In the rows, zero is written as 128.
Each path below is one point turned by a fixed rotation once a step. After each direction that follows a path, write how fast that rotation turns it, in degrees a step (0 if it stays still).
Each turn is a multiple of 5 degrees from 10 to 175, or 0.
Each row of a path follows its step; steps can be skipped.
path 1
step 1: [114 139 114 128 133 116 126 143 144 146 128 125 142 134 125 123 129 135
 122 131 129 138 138 135 125 124 115 132 132 133 127 128 116 131 135 130
 134 138 112 128 131 125 129 122 126 118 137 132 117 124 118 131 124]
step 2: [125 120 125 135 138 124 124 132 127 132 118 131 140 134 127 138 125 117
 129 122 108 119 128 117 131 124 118 130 139 112 132 141 131 126 146 138
 127 135 136 124 133 114 135 113 140 129 121 128 128 130 132 131 134]
step 4: [111 132 134 114 130 105 131 137 130 123 132 119 118 129 117 133 133 128
 132 136 125 124 127 146 133 133 138 137 122 131 123 138 133 126 127 123
 133 138 131 120 132 127 140 120 139 137 121 113 119 122 127 136 127]
step 6: [125 133 121 122 136 117 118 131 127 121 133 134 125 124 131 117 127 118
 131 120 132 137 130 118 127 135 127 139 128 125 135 138 113 130 138 124
 138 113 133 120 112 108 127 115 125 133 122 125 147 126 131 133 125]
step 10: [122 110 128 122 125 114 130 138 124 122 127 129 130 122 124 112 122 124
 148 123 136 120 127 134 121 132 122 128 135 139 134 146 113 125 137 130
 137 131 117 123 131 123 134 139 120 133 123 125 115 134 124 128 133]
step 14: [125 126 119 122 143 123 127 149 133 133 115 124 122 128 113 122 117 132
 122 131 112 121 129 130 118 133 128 136 116 119 124 147 131 122 128 118
 117 139 118 127 128 118 122 128 128 136 134 121 122 127 125 130 126]
step 19: [127 126 112 129 140 125 124 120 136 129 132 133 140 142 125 120 128 126
 125 134 137 131 128 120 131 135 116 144 121 127 145 128 109 129 136 134
 126 138 128 119 129 122 145 130 130 122 138 126 128 124 127 134 146]
step 20: [102 126 119 131 127 117 127 141 135 142 127 132 126 126 127 140 138 128
 133 127 118 126 136 136 124 127 122 114 146 132 129 135 125 120 141 126
 125 139 124 121 140 119 137 127 129 128 132 118 124 132 122 132 127]
step 21: [129 115 125 127 133 125 126 127 127 128 116 110 131 128 126 135 128 114
 123 133 116 116 114 128 136 118 135 127 121 122 122 137 123 147 130 137
 134 141 134 119 138 117 119 111 134 126 128 125 121 127 133 138 130]
step 22: [136 131 133 129 130 110 127 146 120 121 137 134 129 147 114 126 134 120
 125 121 140 134 123 137 134 136 130 131 122 140 125 136 124 132 131 135
 139 134 144 124 125 116 129 128 124 135 127 112 134 129 128 125 119]
step 25: [128 120 129 130 140 135 125 116 129 128 131 123 137 121 130 122 135 123
 127 117 122 127 131 125 126 143 131 131 125 120 133 136 132 120 141 140
 138 123 139 134 124 108 137 112 129 128 126 115 141 112 124 139 130]
[125 128 127 126 129 132 127 125 131 129 127 126 132 128 128 127 130 128
 126 125 131 128 123 126 128 126 129 131 126 130 128 124 127 130 126 131
 130 127 128 129 134 132 127 128 128 124 130 126 128 123 128 129 128]  175
[127 128 131 125 129 129 130 127 123 124 125 129 129 130 122 134 128 125
 129 128 128 124 125 132 128 127 129 127 130 128 124 129 126 130 128 129
 127 126 125 129 129 125 129 130 127 129 132 128 126 128 127 125 128]  60
[129 130 126 129 130 131 126 128 129 127 127 129 126 129 129 129 122 128
 128 128 131 127 129 127 129 134 134 127 129 129 128 128 128 126 124 126
 128 124 125 133 128 126 127 124 130 127 127 123 128 128 129 128 125]  40
[129 128 126 121 129 128 130 133 132 132 130 129 125 127 128 128 127 130
 128 132 128 127 128 128 130 125 124 126 129 127 126 128 129 124 126 131
 131 125 127 131 130 128 130 130 129 131 128 126 126 126 129 129 129]  115
[133 130 127 130 128 129 129 129 126 129 127 133 130 130 129 127 129 124
 130 130 130 126 128 125 128 128 129 130 130 128 130 124 125 128 130 131
 126 125 132 127 129 127 131 132 127 131 127 125 134 128 131 129 128]  110
[123 128 128 129 129 126 128 124 128 128 132 129 131 131 126 130 130 131
 126 131 128 128 131 128 130 130 129 129 126 127 128 128 125 128 126 126
 127 127 130 128 124 133 127 134 133 128 130 124 125 129 129 130 127]  95
[126 133 127 132 133 131 130 131 128 126 131 129 128 131 126 129 131 129
 129 125 127 128 128 129 128 129 125 133 126 129 126 128 132 125 126 128
 128 129 128 127 128 129 133 125 126 131 127 125 127 129 126 128 128]  140
[128 128 124 129 123 128 130 131 132 127 133 127 131 127 126 128 127 126
 131 127 132 126 127 129 129 130 126 129 129 129 127 127 124 127 128 125
 131 126 131 128 130 128 126 128 127 127 132 130 129 132 124 126 125]  155
path 2
step 1: [126 128 121 119 111 136 124 122 140 127 126 125 130 133 127 131 132 130
 120 113 141 112 139 120 134 133 130 136 130 122 120 115 114 128 125 135
 137 116 115 138 129 128 123 127 136 127 130 138 140 137 130 144 120]
step 2: [122 120 133 120 120 135 127 123 139 130 128 145 123 113 125 123 130 138
 117 126 124 125 135 131 130 133 134 140 136 146 130 124 127 138 123 127
 114 133 123 125 140 142 148 127 140 128 131 126 137 115 120 128 126]
step 4: [129 113 126 136 115 137 143 125 125 117 119 141 123 106 127 113 126 135
 119 117 123 136 141 116 132 133 127 127 123 126 130 125 129 121 132 130
 133 125 128 136 118 129 136 123 123 134 132 134 136 124 126 125 109]
step 8: [117 130 125 113 131 126 117 133 135 123 118 133 137 134 132 125 142 138
 145 120 116 134 140 117 127 133 117 142 118 135 119 123 132 125 122 128
 138 120 137 128 128 118 130 121 121 131 120 135 131 125 115 139 128]
step 9: [136 133 126 118 123 135 131 115 125 118 124 125 117 125 120 134 128 129
 124 128 124 133 135 138 121 128 129 138 113 119 133 114 129 133 117 125
 120 120 117 125 138 140 127 105 116 129 137 145 130 129 114 129 126]
step 10: [122 128 134 128 120 140 130 122 134 135 140 134 136 127 137 141 141 122
 139 123 139 132 141 119 127 119 120 142 134 135 129 120 117 131 111 120
 142 132 133 136 128 142 132 122 137 126 123 141 125 131 120 132 126]
step 16: [133 128 124 123 116 124 125 134 144 122 107 137 129 107 125 122 119 133
 139 135 129 141 143 134 129 132 127 130 131 138 120 123 134 127 122 119
 123 126 123 121 141 131 137 133 129 136 135 132 120 133 132 138 118]
step 19: [126 126 126 112 128 131 133 132 143 127 125 123 136 131 129 144 137 144
 130 129 126 124 143 116 133 136 128 145 136 144 122 110 134 129 125 129
 131 127 129 143 130 121 123 136 118 134 119 132 128 136 115 127 126]
step 22: [136 125 138 120 118 140 125 128 118 120 126 139 137 130 135 131 139 144
 120 122 119 125 130 122 121 137 127 131 127 140 127 127 125 130 127 124
 137 112 122 128 121 142 136 125 127 123 130 147 131 107 119 131 122]
step 23: [125 117 119 123 124 134 140 119 133 145 127 121 131 115 135 113 123 123
 126 123 124 124 143 132 119 129 125 136 116 143 139 125 128 137 110 119
 128 128 122 133 125 129 120 118 132 119 142 143 129 133 128 130 125]
step 24: [129 127 146 110 113 130 131 122 134 129 134 127 129 120 130 121 136 141
 130 128 132 129 142 114 140 125 131 121 129 129 133 129 112 108 126 124
 126 128 132 139 131 143 132 128 131 127 126 137 123 131 137 128 110]
[128 124 129 128 125 125 129 128 128 126 129 130 128 126 130 127 127 121
 124 127 131 126 129 124 130 126 128 128 129 126 130 126 126 127 125 128
 128 126 130 127 127 128 125 123 129 130 131 123 127 129 126 126 128]  130
[127 131 124 129 126 127 130 129 127 127 127 130 127 125 129 126 126 127
 128 130 126 130 129 127 124 131 124 130 128 126 125 130 127 124 130 130
 126 131 130 129 132 131 122 130 124 127 126 125 124 126 129 129 127]  35
[123 133 129 124 131 126 130 129 128 127 129 126 124 126 124 129 127 128
 128 130 130 129 132 129 129 127 129 127 126 128 129 126 127 128 125 128
 125 129 129 125 132 131 129 127 134 125 128 129 128 127 130 124 129]  100
[126 127 129 125 128 126 123 126 127 128 127 124 127 128 128 129 126 128
 131 121 128 125 126 127 129 128 126 130 126 128 127 126 126 128 133 129
 123 129 128 128 131 129 129 130 127 131 129 125 132 128 123 126 129]  60
[126 126 130 130 129 127 127 129 129 124 130 129 126 125 131 131 130 131
 124 126 129 127 126 125 129 128 130 126 126 128 126 129 131 127 127 128
 125 130 124 127 133 128 126 127 123 131 127 132 128 132 132 127 127]  145
[128 132 131 127 129 126 126 127 127 130 128 131 133 131 126 130 129 130
 128 125 128 128 127 125 125 125 130 127 128 130 126 129 125 127 130 129
 133 125 132 131 131 130 124 128 129 127 127 128 127 132 130 125 128]  155
[132 126 131 125 129 127 128 128 125 131 131 124 125 129 130 127 131 128
 133 128 126 128 128 126 127 129 124 128 125 130 131 131 129 127 125 127
 131 127 129 126 128 132 126 125 124 125 126 130 127 128 126 126 126]  25
